Rotation paths and how fast each direction turns (degrees per step)
Each turn is a multiple of 5 degrees from 10 to 175, or 0.
Each row of a path follows its step; steps can be skipped.
path 1
step 1: [-37.7  12.3  11.9 -38.5 -18.5 -21.1   6.2  -2.5 -14.2 -40.3  27.7  -6.0
  11.3 -10.0  10.4 -23.3  20.7   5.6  -5.8  13.5 -11.3  -2.8 -15.5   6.8
  -3.8 -10.9  13.2   1.2  26.7  -5.5]
step 2: [ 11.9 -29.8  34.7  -8.0  14.2  12.3   1.0 -29.1  11.3 -28.8 -15.8   2.4
   1.2  -7.8   8.7 -19.9 -22.0  12.3   5.2  14.8   7.5   1.9  26.4  26.6
  15.3 -10.0  10.7  20.8  31.7  18.6]
step 3: [ 29.0   2.3 -24.0 -17.1   7.2 -10.4  -3.1  -8.4 -12.0 -30.2  18.9 -10.6
  22.0   1.3 -24.2  -8.3 -32.4  -1.7 -43.4   6.6  21.5   5.1 -29.2   1.0
  -0.3   8.9  -1.8   0.7  24.0  13.9]
step 4: [ 11.3 -30.3 -13.9 -21.1 -38.5  10.1   5.7 -24.1   2.1 -40.0 -10.0  20.9
  18.9 -23.2   8.4   3.9  35.2   7.6  -8.4  -3.1   2.8 -14.1  -7.2  -4.8
 -15.1  -4.5  24.5  -5.5  12.2  -7.9]
step 5: [ -9.0   9.8   2.5   7.5 -12.2   1.5  -0.5 -65.4   8.1 -14.7 -16.0   2.8
  21.3  17.8  -4.2   6.1 -39.6  -3.5  -5.1  15.9 -18.3   7.1  12.1  18.0
 -10.0  13.1   9.1   3.5  16.4 -15.5]
step 6: [ 31.0   1.5  -4.6   7.2   1.2 -21.4   3.7   3.9  -9.5 -22.1  31.0  37.3
  29.6 -10.6 -14.1  -9.3 -11.9  -0.2   8.6  12.5   6.6 -10.1  -2.1 -16.8
 -20.4  25.5   0.5  34.6  21.5 -18.0]
step 7: [-22.3   3.6  -2.6  13.7  -2.8  11.9  38.1 -16.7   6.3 -17.5   5.8  14.9
  30.7   1.7   7.0   9.0  26.2   8.3 -21.8  11.9  22.7  -4.4   3.7  10.7
  10.2  30.9  45.4   5.1  -1.3  12.5]
step 8: [  1.0 -17.5  23.9  10.0 -12.6 -27.6  11.7 -34.8  -4.3  23.2  -3.6  16.9
  -8.3 -31.2 -28.0  -6.6 -19.8 -10.8 -13.3  -4.8 -10.6   1.1  -4.3  22.6
 -10.3  44.2   9.2 -10.3  20.6   7.3]
step 9: [ 14.7  -4.1  -4.5 -11.2   9.6  19.0  25.5 -15.9  -4.7  -1.9  44.6  16.0
  15.9  -0.2 -34.4 -18.0  -7.4  12.7  -8.7  -9.4 -32.6 -28.4 -15.7  -6.3
  18.3   3.7  18.6  18.1 -13.9 -19.2]
step 10: [-15.5  11.7  12.5  12.1 -19.5  14.7   5.6  -3.3  40.9 -13.1  -5.5  34.4
  16.9 -35.4  -6.6  -9.8  -5.8 -11.0 -40.4 -11.9   6.7  -2.6  26.4  -7.9
  23.3   9.2   1.6  -1.7 -11.0  -6.9]
Directions:
[  0.2  -5.2  15.7 -11.8  -4.3  -5.7   1.1 -13.5   0.7  12.1  -3.6 -10.2
   4.5   0.0   4.9  -4.1   3.1   1.9   5.0   4.5  -6.0   6.1  -1.9   8.5
  -9.4   1.9  -2.2   4.4  -8.7  -4.3]
110
[  6.7   1.1   7.7  -2.9  -2.7   6.8  -3.3  10.0   6.5  -8.0  14.9  -2.2
  -5.1   8.2  -0.2  -2.4  11.2   6.2  -2.2  -1.7  -2.6   4.5 -14.0  -5.7
  -7.4   6.1   6.6  -1.1   0.3 -10.8]
130
[-10.3  -8.7  -5.8  -5.4  -4.8  -2.1  -0.7   8.2  11.3   4.6  -3.2  -1.0
  13.5  -3.9   0.8   2.8   1.4 -12.7   0.3  -3.0   3.0  10.8 -10.6  -9.8
   1.3  -0.8   9.0   6.1  -1.3   7.6]
110
[  1.2  -8.4  -4.3   1.3  16.9   8.1  -0.9 -10.6  -3.1   3.8  -0.5  -3.1
   2.1   8.3   7.4   2.8  -2.5   7.4   4.7  -1.1   3.7  -1.6  -0.9  -4.8
   8.5  -4.4  19.2   0.2  -6.5  -6.0]
160
[  1.9  -3.0   9.7  15.0  -6.9   6.9  -4.1  -9.2   4.3  -1.4   2.5 -11.9
 -10.7  -3.9   1.6   6.0 -10.5  -3.2   2.5   3.7  -1.1   9.6   2.6 -10.7
   2.1   7.3   1.2  -2.4   4.0   9.4]
130
